A =
array([[384, 450, 361, 632, 325, 480, 434, 457, 406, 536, 282, 610],
       [516, 546, 582, 759, 661, 543, 581, 562, 533, 661, 530, 628],
       [520, 620, 548, 635, 544, 647, 746, 682, 750, 754, 558, 667],
       [374, 439, 269, 351, 164, 445, 399, 388, 382, 362, 360, 437],
       [565, 438, 612, 389, 658, 486, 778, 627, 585, 657, 646, 482],
       [516, 358, 562, 241, 466, 332, 281, 297, 420, 200, 564, 255],
       [339, 431, 305, 291, 185, 444, 293, 331, 419, 272, 281, 369],
       [317, 412, 218, 241, 247, 317, 151, 225, 183,  82, 338, 246],
       [233, 428, 181, 325, 284, 434,  82, 203, 166, 132, 141, 275],
       [608, 603, 671, 696, 686, 702, 798, 762, 810, 863, 546, 745]])
A[0, 0] = 384
A[1, 10] = 530
A[6, 6] = 293
A[1, 7] = 562
A[5] = [516, 358, 562, 241, 466, 332, 281, 297, 420, 200, 564, 255]
A[:, 4] = [325, 661, 544, 164, 658, 466, 185, 247, 284, 686]
A[4, 6] = 778
A[1, 0] = 516
A[7, 1] = 412
A[:, 11] = [610, 628, 667, 437, 482, 255, 369, 246, 275, 745]
A[2, 4] = 544
A[7, 7] = 225
A[:, 6] = [434, 581, 746, 399, 778, 281, 293, 151, 82, 798]
A[0, 6] = 434
A[:, 1] = [450, 546, 620, 439, 438, 358, 431, 412, 428, 603]
A[7, 11] = 246
A[:, 7] = [457, 562, 682, 388, 627, 297, 331, 225, 203, 762]
A[6] = [339, 431, 305, 291, 185, 444, 293, 331, 419, 272, 281, 369]
A[3, 4] = 164
A[8, 3] = 325
A[9, 11] = 745
A[3, 7] = 388
A[7, 8] = 183
A[2, 2] = 548
A[4] = [565, 438, 612, 389, 658, 486, 778, 627, 585, 657, 646, 482]
A[:, 2] = [361, 582, 548, 269, 612, 562, 305, 218, 181, 671]
A[1, 4] = 661
A[3, 9] = 362
A[:, 5] = [480, 543, 647, 445, 486, 332, 444, 317, 434, 702]
A[0, 1] = 450
A[1, 9] = 661
A[3, 0] = 374
A[6, 4] = 185
A[7, 5] = 317
A[:, 8] = [406, 533, 750, 382, 585, 420, 419, 183, 166, 810]
A[4, 5] = 486

a = ((1.74, 8.23, -3.39, -1.91, 3.16, -6.21, -2.70, 5.97, 0.60, -1.00), (-3.46, -1.56, 3.08, -4.44, 2.90, -0.58, 1.86, -7.53, -7.04, 1.32), (1.55, 6.08, -1.24, -6.62, 2.60, -2.31, -4.84, -4.45, 0.92, 3.85), (-0.68, 7.02, -1.40, -5.17, 3.95, -5.54, -2.98, -0.54, -3.92, 2.19), (4.21, -5.78, -4.80, -5.12, -0.28, 1.34, 4.86, -0.63, -6.69, -0.03), (-5.48, 5.24, 6.71, 4.69, 2.25, -2.45, -3.34, -1.42, 3.47, -0.14), (-5.16, -4.61, 7.40, 2.37, 1.25, 1.01, 3.13, -5.61, -2.13, 0.41), (-6.97, 2.02, 8.20, 1.95, 2.69, -1.37, -4.64, -4.34, 2.05, 1.61), (-5.82, -0.98, 8.46, 2.18, 1.74, -0.43, -1.76, -6.04, -1.92, 1.49), (0.10, 8.45, -1.89, 0.08, 3.92, -5.73, -0.71, 5.85, -0.26, -1.01), (-1.36, -8.48, 1.73, -2.06, -1.00, 5.21, 2.75, -7.19, -1.53, 1.89))
a[0,0]: 1.74
a[8,9]: 1.49
a[:, 6]: [-2.70, 1.86, -4.84, -2.98, 4.86, -3.34, 3.13, -4.64, -1.76, -0.71, 2.75]
a[5,8]: 3.47
a[:, 4]: [3.16, 2.90, 2.60, 3.95, -0.28, 2.25, 1.25, 2.69, 1.74, 3.92, -1.00]
a[5,7]: -1.42
a[5]: [-5.48, 5.24, 6.71, 4.69, 2.25, -2.45, -3.34, -1.42, 3.47, -0.14]
a[1]: [-3.46, -1.56, 3.08, -4.44, 2.90, -0.58, 1.86, -7.53, -7.04, 1.32]
a[10]: [-1.36, -8.48, 1.73, -2.06, -1.00, 5.21, 2.75, -7.19, -1.53, 1.89]
a[2,8]: 0.92
a[7,6]: -4.64
a[4,6]: 4.86
a[8]: [-5.82, -0.98, 8.46, 2.18, 1.74, -0.43, -1.76, -6.04, -1.92, 1.49]
a[0,7]: 5.97
a[6]: [-5.16, -4.61, 7.40, 2.37, 1.25, 1.01, 3.13, -5.61, -2.13, 0.41]
a[1,8]: -7.04
a[:, 3]: [-1.91, -4.44, -6.62, -5.17, -5.12, 4.69, 2.37, 1.95, 2.18, 0.08, -2.06]
a[5,4]: 2.25
a[1,6]: 1.86
a[10,9]: 1.89
a[3,4]: 3.95
a[10,0]: -1.36
a[0]: [1.74, 8.23, -3.39, -1.91, 3.16, -6.21, -2.70, 5.97, 0.60, -1.00]
a[2,3]: -6.62
a[7]: [-6.97, 2.02, 8.20, 1.95, 2.69, -1.37, -4.64, -4.34, 2.05, 1.61]
a[4,0]: 4.21
a[9,4]: 3.92
a[:, 2]: [-3.39, 3.08, -1.24, -1.40, -4.80, 6.71, 7.40, 8.20, 8.46, -1.89, 1.73]
a[3,2]: -1.40
a[4,1]: -5.78
a[6,0]: -5.16
a[8,3]: 2.18
a[3,1]: 7.02
